One turning vector, and how many ticks it has turned:
The counts run from 0 to 108.
[159 103 119 138 167 146 149 108 130 130 112 136  93  89  91  96 114  42
 125 146 116 104 114 150 102 131 128 156 122 139 112 149] : 50
[156 118 114 101 120 127 161 152  93  86 134  97 124 123  91  98 127  93
 142 164 141  72 120 133 126 122 129 141 118 200 145 146] : 29
[148 112 148 111 127 159 160 108 130 100 108  86 169 129  97  99 138  92
 157 156  99 109 140 163 158 119 162 125 137 171 155 144] : 17
[167 117 111 119 114 107 111 134 166 120 113 106 104 150 102 127 105  89
 143 134 146 100 168 175 113 112 153 123 152 199 160 162] : 82
[141 104 109  98 166 141 136  86 112 127  99  94  84 114  92  91 127  71
 148 151 129  89 111 130 157 144 140 132 136 154 112 130] : 107
[169 123 134 157 139 155 146 103 175  94 117 129 105 140 104 131  96 101
 120 153 105 112 151 138 123 127 126 110 122 205 156 160] : 70
[146 108 132 164 139 143 117 104 105 157 130 108 102  96 110  81  98  90
 129 158 129  64 123 132  94 121 124 149 125 175 121 137] : 47
[122 130 155 147  92 129 115 133 151 148  92 104  87 135 103 110 114 103
 159 105 133 104 147 203 132 105 146 118 146 174 145 150] : 79
[116  95 159 149 121 170 114 122 127 127 104  94  81 143  76  81 120 108
 152 115 114 100 152 143 144 157 138 108 114 169 123 157] : 91
[126  97 151 162 145 139 175 111 154 113  96 139  66  94 107 127 111 125
  87 148 103 106 101 174 148 121 131 108 130 163 142 119] : 55
[128  87 166 175 132 149 170 118 158 131 105 135  84 104 108 132 103 133
  82 162 109 100 104 175 139 131 136 109 126 169 150 128] : 56
[142  76 140 155 134 118 125 121 118 145 145  87 111 142  85  98  94 119
 140 152 117  47 132 132 131 103 149 129 147 160 151 121] : 102
[152 158 135 154 131 116 129  88 148 119 104 128  53 129 106 134 111  79
 142 138 123  98 122 177 119  85 114 150 129 171 137 120] : 66
[127  88 144 109 133 156 117 139 141 130  95 102 100 126  86  71 123  90
 132 118 133 113 164 159 138 166 156 102 129 177 111 161] : 93
[134 115 155 121 100 115 150 101 125 139  79  82 103 136  82 123 145 118
 171 137 141 119 110 198 152 139 157 122 126 165 135 139] : 21
[126 131 123 146 121 143 143 130 133 174 111 123 107 102 135 119 108  37
 143 164 131 114 113 178 137 114 141 157 162 166 161 154] : 62
[124 110 135 163 126 168 149 114 148 162 114 114 127  92 144 110  91 106
 109 164 125  92 125 162 135 124 147 121 164 186 168 152] : 59
[147  90 109 113 173 144 122  83 112 129 109  92  99 124  91  92 119  70
 151 167 130  92 118 122 143 154 149 140 137 154 114 137] : 106
[147 128 130 146 134 185 167 128 156  92 112 125 113 122 107 118 115  89
 131 156  95 118 143 135 153 128 123 105 138 194 179 161] : 72
[133 144 129  91 133 132 137 100 136 148  91 108  70 138 114 112 115  49
 162 147 148 104 118 153 171 123 130 121 141 164 152 142] : 7
[144 151 170  95 116 102 132 108 150 109 110 118  69 159 103 130 113  86
 117 155 145  95 123 161 148 118 126 123 103 186 138 134] : 10
[153 106 100 129 125 108 153 154 122  80 136 108  87 163  81 135 126  87
 149 146 117 101 148 135 141 106 135 143 145 181 175 154] : 85
[174 128 152 161 138 136 140 102 179 102 112 139  87 144  95 146  90  95
 118 160 112 112 137 151 108 122 120 121 109 193 152 157] : 69
[141 116 149 109 126 150 167 105 129 109 100  81 146 128  97  98 152  91
 176 146 104 104 127 174 163 113 158 125 148 164 156 139] : 18
[120  83 157 132 125 171 115 129 135 129  94  98  90 138  77  72 120  96
 147 110 124 112 155 155 136 166 155 107 125 168 115 163] : 92
[165 121  93 113 123 105 127 133 153 100 118 106 104 149 104 121 113  89
 152 134 140  94 164 153 117 104 149 127 159 194 170 159] : 83
[137 111 146 135 116 139 163 143  80  84 133  99 105 118  74  90 146  98
 150 149 115  75 107 145 133 114 122 152 107 171 128 131] : 31
[153  70 120 123 133 139 156 126 147 129  83 108 108  83  74  80 117 114
 136 112 130 102 127 177 113 149 152  97 137 148 119 152] : 37
[157 130 130 147 143 178 162 117 171  89 113 129 115 132 106 126 102  97
 127 157  98 110 153 131 134 125 126 105 133 198 168 160] : 71
[123  97 164 173 143 143 133  92 151 146 121 104 105 137 108 128  97 124
 132 159  91  80 129 158 166 109 156 106 151 156 176 129] : 1
[123  75 142 116 122  84 129 149 124 120 126  99  97 144  93 117 119 123
 100 155 134  72 129 173 149 113 168 140 143 175 145 111] : 99
[161 105 115 147 156 153 134 112 129 139 119 131  93  84  90  79 105  53
 136 142 115  85 121 136  94 122 122 144 124 143 117 146] : 49
[159 118 127 112  95 107 137 112 141 142  92  96  88 128  93 115 101 139
 166 127 168  84 124 157 124 133 139  87 134 189 145 149] : 24
[142  99 120 136 129 117 144 143 110  80 135 105  81 167  79 134 136  92
 145 152 109 104 138 134 149 115 143 151 134 188 160 150] : 86
[153 131 176 124 111 133 152 124 162 102 126 120 119 150  81 108  92  99
 123 146 115  68 144 144 132 103 132  95 108 177 166 134] : 13
[147  60 105 121 133 125 167 135 146 136  89 119 107  84  77 104 119 106
 129 126 139 108 126 174 118 156 159  99 139 149 126 154] : 38
[158 107 174 121 123 158 157 129 153 110 125 103 163 150  77 107 103  83
 132 160 102  94 145 152 140 126 152 116 112 170 166 151] : 15
